(in the rows, 128 means zero)
Each path below is one point turned by a fixed rotation once a step. After each direction that follows a path, write how fast that rotation turns it, in deg/step (0 if it stays still).
Each turn is a multiple of 5 degrees from 10 to 175, or 0.
Each row of a path follows its step; steps can be skipped.
path 1
step 0: [112 135 139 133 138 116 124 124 134 130 132 121 113 133 115 121 124 140
 121 130 133 130 124 132 112 125 139 130 142 130 120 134 134 130 147 146
 124 127 137 120 125 128 121 127 138 135 119 109 137 121 127 140 136 127
 128 117 134]
step 2: [130 113 130 127 120 126 135 133 131 120 126 128 113 122 121 124 111 125
 122 121 141 111 129 127 140 122 125 114 124 134 134 120 130 125 134 129
 147 158 131 128 133 130 127 138 127 122 137 119 126 124 113 141 122 126
 124 129 129]
step 5: [135 130 126 124 135 121 122 113 117 120 134 145 117 123 132 132 121 133
 142 140 137 115 125 128 152 132 133 135 110 142 134 132 116 127 124 133
 124 128 145 134 124 126 133 120 125 116 118 131 130 116 129 133 130 131
 122 125 134]
step 6: [140 125 126 126 127 115 143 121 132 115 114 129 124 119 133 133 141 125
 133 112 128 127 130 148 132 144 134 121 122 117 133 124 126 144 138 128
 120 117 141 127 131 126 124 112 129 135 113 131 127 120 120 133 122 122
 121 129 138]
step 20: [131 131 137 125 116 135 126 138 113 133 147 141 126 119 129 133 117 137
 133 128 139 133 130 121 124 135 133 119 128 140 113 110 133 128 131 136
 138 124 121 125 123 123 134 130 122 126 112 113 128 141 122 117 118 135
 127 110 122]
step 22: [126 133 132 117 120 132 130 120 128 131 113 123 132 135 110 133 118 126
 117 140 126 128 130 129 122 138 131 126 115 136 136 114 115 128 125 128
 116 132 147 137 124 134 142 128 144 134 134 133 117 137 122 127 110 134
 122 116 137]
step 25: [129 142 140 112 137 135 124 128 127 128 141 115 127 137 135 125 104 132
 128 133 122 121 108 139 123 128 109 121 133 125 126 137 119 134 116 115
 116 119 128 134 120 126 122 131 132 133 121 139 129 127 133 138 133 128
 119 121 127]
step 28: [138 127 117 122 117 137 124 138 122 113 120 116 132 113 131 125 124 130
 141 125 106 124 122 118 115 128 125 121 138 125 125 141 139 122 120 134
 121 132 126 131 137 139 128 129 120 129 130 138 109 142 128 121 132 131
 120 121 141]
step 30: [110 143 125 142 150 113 128 118 124 139 142 131 130 117 123 136 131 132
 121 132 120 120 135 109 114 133 127 131 127 129 123 134 130 126 129 146
 112 128 129 128 132 128 130 134 134 123 122 118 121 129 124 125 139 124
 133 119 134]
step 32: [144 128 113 118 137 122 130 131 127 126 129 129 117 121 129 121 118 120
 117 127 136 103 134 116 123 129 141 132 125 140 122 115 130 118 132 126
 127 145 136 143 126 125 127 122 118 122 134 119 140 135 120 129 122 125
 122 136 114]
Speeds:
[128 126 133 128 127 129 128 132 131 129 125 129 129 129 130 131 127 127
 129 128 132 129 130 127 128 127 127 129 123 128 128 123 129 127 127 126
 125 122 128 128 124 130 130 123 129 126 127 130 126 127 127 128 129 128
 125 127 127]	25
[128 127 128 129 129 130 129 132 123 128 126 129 129 125 125 126 130 129
 124 129 126 129 129 132 127 125 127 131 125 129 127 130 129 131 127 129
 126 130 128 131 128 125 130 127 127 126 125 124 125 131 126 124 128 128
 125 128 128]	175
[132 130 129 127 126 130 124 131 126 125 130 126 129 131 127 126 128 128
 129 124 128 133 130 129 127 131 128 126 129 126 127 126 127 133 130 127
 127 128 131 129 129 130 125 125 128 128 126 128 128 131 129 127 132 126
 131 123 130]	130
[124 130 130 126 123 129 128 129 128 131 126 130 129 130 128 128 126 130
 124 127 127 123 129 125 125 127 129 128 128 128 129 124 129 128 127 127
 127 131 129 127 131 129 127 127 131 125 128 124 134 126 128 126 127 131
 129 128 130]	35
[128 127 132 128 128 124 122 125 126 127 125 128 128 124 124 130 126 129
 127 126 128 128 131 127 132 127 127 128 130 127 129 129 131 130 134 127
 129 127 127 132 128 127 126 126 126 127 128 129 128 125 129 127 127 128
 128 132 129]	10
path 2
step 1: [119 112 119 125 133 124 113 139 128 144 119 140 116 131 133 130 126 120
 123 127 127 133 120 121 130 133 140 133 131 113 125 131 128 123 126 116
 124 129 114 119 133 120 136 120 136 134 127 132 120 127 143 135 126 133
 143 138 142]
step 6: [123 125 132 130 136 126 127 128 122 153 131 130 122 126 139 125 126 128
 122 125 125 149 128 138 124 118 139 136 133 132 124 114 143 127 129 136
 125 118 122 121 142 130 121 131 118 125 127 122 131 119 129 136 144 145
 130 139 134]
step 14: [124 119 138 139 137 125 111 134 136 139 136 118 131 134 134 125 132 126
 121 133 132 142 136 138 140 134 142 137 147 137 128 138 136 123 126 122
 113 123 129 126 139 122 125 134 123 124 130 127 126 118 126 125 139 136
 134 144 130]
step 16: [123 122 134 128 138 130 128 123 129 127 132 142 110 114 134 121 130 124
 139 120 124 135 118 131 144 144 140 129 130 133 131 118 136 116 126 127
 120 141 118 124 131 132 149 131 138 125 132 124 127 135 142 138 135 126
 125 136 134]
step 17: [117 125 125 126 134 130 102 132 123 145 129 122 121 131 129 127 127 128
 127 117 130 145 132 117 129 136 142 141 124 119 129 123 130 131 130 122
 123 124 119 114 136 128 124 128 121 116 123 132 119 120 136 139 139 130
 135 143 138]
step 29: [121 125 133 121 137 137 108 127 128 135 137 133 126 128 124 120 142 129
 130 133 129 139 136 131 121 130 139 138 131 125 123 126 138 130 133 124
 141 128 140 120 148 129 125 132 129 127 127 126 131 128 153 139 141 129
 129 140 139]
step 31: [119 118 131 128 134 130 119 141 130 133 136 140 120 115 148 134 124 139
 125 124 133 131 116 127 134 144 130 132 143 126 128 139 129 134 123 131
 126 130 117 133 131 127 130 136 133 134 123 119 123 131 132 147 133 126
 150 117 129]
step 33: [128 122 130 132 130 128 117 134 129 149 141 128 113 130 125 127 137 136
 121 127 117 145 135 134 126 137 133 135 116 122 130 131 141 121 136 123
 124 127 117 121 129 115 124 133 124 117 124 122 125 127 128 127 154 132
 128 141 135]
step 34: [124 117 141 132 129 124 120 131 134 145 115 140 124 137 128 126 129 132
 122 129 125 141 109 138 117 148 131 132 129 128 123 125 129 128 127 117
 127 141 127 135 141 129 126 138 131 135 134 120 128 126 127 142 128 140
 146 124 131]
step 35: [115 128 129 126 142 136 132 122 134 143 146 140 109 127 134 131 127 130
 122 127 139 126 122 129 138 134 132 135 139 133 128 120 139 132 119 134
 108 136 130 123 135 135 138 127 129 137 126 131 124 114 136 137 130 137
 131 126 142]
Speeds:
[128 132 126 131 129 129 129 128 130 131 130 127 126 128 128 131 128 127
 134 129 127 127 130 129 129 127 123 130 126 126 130 129 128 127 125 127
 131 123 131 131 130 130 127 125 128 125 130 124 125 126 126 129 130 131
 126 129 130]	120
[124 129 125 126 126 126 129 130 127 127 128 128 125 125 130 129 125 129
 129 124 128 129 129 128 128 125 127 127 131 127 128 126 129 129 128 128
 124 126 128 126 128 133 126 128 128 123 126 130 126 130 132 128 123 126
 129 133 130]	95
[129 129 131 127 129 132 127 128 130 125 129 124 131 129 126 127 126 128
 129 127 129 130 125 126 130 129 128 130 131 128 125 124 129 133 132 126
 128 126 128 128 128 129 126 126 128 125 129 126 129 124 126 130 128 129
 134 128 125]	125
[130 121 127 128 130 127 125 130 127 130 128 126 126 132 124 127 128 128
 130 126 124 126 131 129 123 127 130 129 127 131 126 125 127 124 128 126
 130 126 129 128 127 130 127 126 131 126 125 130 130 128 127 128 128 129
 132 130 129]	90
[128 126 126 126 130 128 130 125 126 128 128 130 126 132 132 126 124 127
 129 125 131 127 127 126 132 130 127 127 130 123 131 127 127 126 126 126
 130 127 126 130 127 130 131 127 132 131 125 129 130 124 127 131 128 126
 128 126 127]	95
[129 127 128 129 129 130 130 129 127 125 133 126 126 127 132 129 127 133
 126 126 126 127 130 128 127 129 127 129 130 130 123 129 133 129 125 131
 128 126 130 127 126 127 130 128 129 130 128 127 132 128 130 128 134 129
 125 131 126]	175
path 3
step 0: [122 119 125 136 131 122 136 115 123 141 120 136 131 132 123 127 145 120
 135 126 130 110 135 114 120 131 131 128 136 109 120 125 132 135 134 142
 125 145 127 122 120 111 126 125 131 142 131 134 137 141 131 126 125 130
 121 113 122]
step 5: [114 129 125 125 116 143 137 124 131 131 112 127 123 138 127 130 147 137
 131 136 116 118 127 132 131 123 135 114 124 121 109 129 140 120 146 145
 119 126 128 120 126 119 121 122 128 138 117 128 121 128 126 137 125 136
 125 131 132]
step 6: [129 117 121 124 129 132 121 113 136 127 137 125 133 137 125 132 147 120
 140 130 118 124 125 132 109 120 134 125 140 120 128 121 143 129 132 151
 127 145 130 137 126 119 126 140 139 124 124 120 132 127 139 136 134 139
 126 122 134]
step 19: [129 133 121 145 128 137 122 138 133 139 109 128 124 137 121 138 133 129
 145 134 131 132 138 124 124 140 139 137 125 102 131 121 137 110 141 134
 128 130 122 137 127 127 134 133 135 141 131 122 126 134 125 138 125 119
 130 123 132]
step 20: [111 122 134 125 130 146 133 132 137 133 126 124 124 140 123 135 133 133
 135 128 123 121 125 132 110 133 130 115 119 112 122 136 153 120 140 130
 127 127 131 132 140 119 112 121 131 128 122 130 126 132 125 120 115 131
 134 112 125]
step 24: [123 121 117 127 129 140 119 116 133 126 109 128 129 138 137 128 127 126
 138 147 127 124 122 141 106 123 143 122 126 128 125 124 141 128 130 133
 142 126 117 134 133 132 130 132 128 136 126 126 130 132 114 129 130 127
 146 129 147]
step 27: [123 131 122 126 139 134 139 123 132 123 121 132 136 129 124 132 128 135
 117 124 108 108 140 127 109 127 130 120 150 102 129 131 139 122 128 133
 132 118 128 123 128 120 129 135 140 134 123 124 133 127 115 126 133 129
 130 124 125]
step 28: [119 120 121 132 123 124 140 121 138 140 141 137 123 128 139 141 145 124
 130 146 120 117 139 119 120 116 128 123 129 117 119 129 131 132 134 132
 149 126 132 130 133 131 126 125 129 136 123 112 120 141 119 127 142 128
 132 129 136]
step 30: [118 141 123 134 137 127 136 122 136 131 100 126 130 142 134 125 128 136
 153 130 120 128 130 125 124 129 126 139 124 122 129 129 135 128 136 136
 126 119 124 132 126 132 118 117 123 148 119 129 132 126 112 132 129 135
 131 120 138]
step 38: [132 118 138 115 140 132 127 117 143 135 133 128 126 133 121 130 127 133
 134 137 126 121 140 125 121 126 126 119 131  99 125 120 140 131 132 143
 128 131 118 119 133 123 127 130 128 138 118 132 134 133 118 149 128 123
 141 133 120]
Speeds:
[127 129 128 126 130 131 131 129 130 125 125 125 130 127 126 130 127 131
 127 127 122 131 125 129 129 129 127 132 125 126 128 129 130 125 127 128
 127 128 127 127 127 127 125 133 126 129 126 128 126 131 126 132 131 125
 126 130 127]	100
[129 131 131 130 131 127 126 125 128 127 128 126 128 129 128 123 130 131
 126 125 126 131 129 125 122 126 125 128 129 128 128 132 129 130 129 124
 129 128 131 133 127 125 128 129 128 126 127 128 124 125 129 128 126 129
 129 128 127]	155
[129 128 129 120 132 126 130 131 127 128 129 126 130 132 127 128 125 129
 130 131 127 129 131 129 129 129 130 127 127 126 127 134 127 128 127 128
 127 129 130 128 127 129 128 123 129 130 130 125 125 127 127 127 130 130
 129 125 127]	140
[124 128 126 131 129 126 127 128 131 130 130 129 131 124 127 129 126 130
 127 127 126 129 129 126 125 124 126 130 126 135 130 128 128 128 128 126
 127 128 130 123 130 131 129 125 131 130 129 126 127 130 123 127 129 130
 128 128 128]	55
[130 127 128 131 125 130 130 129 128 128 128 126 127 129 128 130 123 131
 131 127 128 125 128 127 126 129 129 124 130 128 129 129 129 128 126 122
 128 129 130 130 127 129 124 129 127 130 132 122 131 129 129 127 127 126
 128 131 131]	10
[125 128 130 128 129 129 126 127 129 125 131 126 129 128 129 128 126 128
 131 129 129 126 124 129 125 125 128 129 125 124 125 127 129 128 123 125
 127 132 126 127 128 127 133 126 133 125 126 131 130 129 129 127 130 125
 128 128 131]	160
[130 130 126 125 123 128 126 126 128 129 126 128 130 128 127 126 131 127
 126 128 127 128 128 130 127 125 126 126 125 127 129 126 126 126 126 126
 127 126 131 130 128 125 130 124 126 130 124 123 130 129 127 125 131 126
 126 128 125]	60
[130 127 131 129 129 127 127 127 125 129 128 130 128 127 128 126 126 127
 128 128 126 123 128 127 129 131 122 130 127 129 128 129 130 123 127 128
 129 128 128 129 125 129 130 127 130 133 128 128 130 126 125 133 125 125
 128 124 127]	95
path 4
step 0: [131 132 111 134 136 142 123 139 128 118 123 134 143 134 119 124 125 122
 130 128 119 125 148 133 140 132 134 125 125 128 132 128 119 133 122 121
 129 123 127 120 133 127 141 132 116 113 144 132 145 121 119 122 140 127
 119 124 132]
step 6: [128 128 115 126 137 127 124 143 123 118 132 128 138 122 122 120 126 133
 142 122 146 132 132 129 128 125 121 133 126 121 136 113 122 128 136 118
 114 134 135 134 130 129 125 127 111 134 121 128 153 128 125 128 127 134
 120 125 113]
step 10: [126 139 134 129 135 142 132 126 123 130 136 129 134 115 126 133 137 123
 126 114 118 134 128 138 123 138 139 113 128 116 135 130 136 127 122 119
 128 123 122 125 128 103 135 123 120 132 131 127 143 111 132 130 119 133
 136 138 123]
step 15: [112 136 125 122 131 118 129 132 135 127 117 130 125 123 117 144 131 123
 124 110 130 132 132 122 125 110 131 140 126 129 133 129 127 129 130 138
 121 127 120 120 128 123 150 124 120 122 134 142 134 124 121 116 127 122
 127 148 127]
step 27: [120 136 125 138 131 129 140 127 137 122 137 142 117 110 138 113 128 119
 134 119 124 126 124 126 120 129 124 119 131 126 117 128 129 130 136 115
 119 130 129 125 132 120 135 131 117 128 138 137 130 104 126 128 115 129
 126 143 125]
step 29: [124 130 121 127 139 132 140 134 118 141 130 126 132 114 122 122 126 127
 130 143 126 146 126 128 122 123 126 114 126 123 130 138 134 136 140 108
 131 142 144 139 136 122 124 135 115 137 121 136 132 124 125 120 128 123
 129 123 117]
step 33: [123 132 127 132 140 122 137 133 115 124 118 136 141 122 134 129 131 124
 135 121 116 130 136 136 126 135 129 140 127 126 132 139 116 122 122 115
 132 124 120 127 121 129 147 120 112 120 135 125 125 116 139 125 129 114
 126 140 114]
step 36: [127 110 124 135 128 131 127 139 128 130 121 123 133 121 130 118 125 119
 124 125 131 121 137 117 141 111 131 130 134 137 140 109 118 130 118 120
 123 127 152 125 127 139 135 127 122 124 128 134 130 121 114 125 133 131
 126 131 117]
step 37: [133 134 117 143 120 141 133 123 130 126 120 132 127 120 127 128 131 122
 128 117 126 121 145 123 123 117 127 129 127 122 147 126 125 134 129 124
 114 120 138 133 135 142 125 124 127 115 117 128 133 122 130 107 122 137
 137 142 135]
step 38: [126 128 130 127 122 121 116 124 123 126 116 125 142 121 110 136 125 124
 133 122 136 130 146 127 131 129 121 142 122 137 125 126 126 138 134 119
 111 122 128 131 128 143 130 132 120 127 114 136 146 116 123 122 117 132
 119 132 124]
Speeds:
[124 130 126 131 128 127 129 125 130 128 127 130 130 130 126 130 126 130
 129 127 126 128 128 131 129 128 127 130 129 123 127 130 125 131 129 128
 127 125 127 128 129 130 126 130 128 128 131 125 132 123 130 135 127 127
 128 130 127]	65
[127 131 127 125 128 126 129 128 131 127 133 124 128 127 127 129 125 126
 124 128 129 126 122 128 130 129 128 126 130 127 125 133 127 124 127 133
 127 130 130 128 127 130 130 129 125 129 125 128 129 127 129 126 130 126
 129 130 129]	10
[129 125 128 130 129 123 128 126 132 129 127 125 132 126 127 126 130 125
 128 126 128 130 126 129 123 129 126 130 126 128 125 129 128 129 126 129
 128 124 124 127 129 124 129 126 126 131 129 130 123 126 130 126 124 126
 129 129 128]	60
[125 127 124 125 126 129 126 127 131 130 130 127 126 127 126 127 130 130
 128 130 126 124 131 129 128 130 129 129 130 131 131 126 125 130 124 127
 125 122 128 129 128 132 131 127 128 128 126 127 128 129 130 125 127 124
 125 125 130]	20
[127 124 131 129 130 128 129 124 130 130 129 130 126 127 132 123 128 127
 125 130 127 127 128 129 128 130 128 125 128 128 129 126 129 127 125 127
 132 128 129 126 127 131 132 132 129 130 125 127 129 124 130 131 127 133
 131 131 126]	45
[128 132 123 127 126 128 129 128 125 133 127 129 127 127 127 125 129 131
 126 124 128 127 129 126 127 127 131 125 122 127 128 131 128 125 129 129
 131 128 129 127 125 128 131 127 130 130 128 129 126 127 126 132 125 126
 126 127 125]	20
[132 131 125 129 126 132 132 128 127 127 129 129 128 129 133 129 127 126
 124 131 129 127 130 132 128 128 130 131 131 128 127 128 126 127 126 125
 124 125 129 125 125 124 126 127 126 127 129 127 124 127 127 128 128 129
 128 128 125]	110
[129 130 128 127 133 131 130 126 127 126 130 130 128 125 127 122 130 129
 129 128 130 130 128 125 127 128 130 131 128 125 129 130 128 128 128 132
 131 125 126 130 129 128 127 125 124 125 126 124 128 126 129 127 130 130
 129 123 131]	175
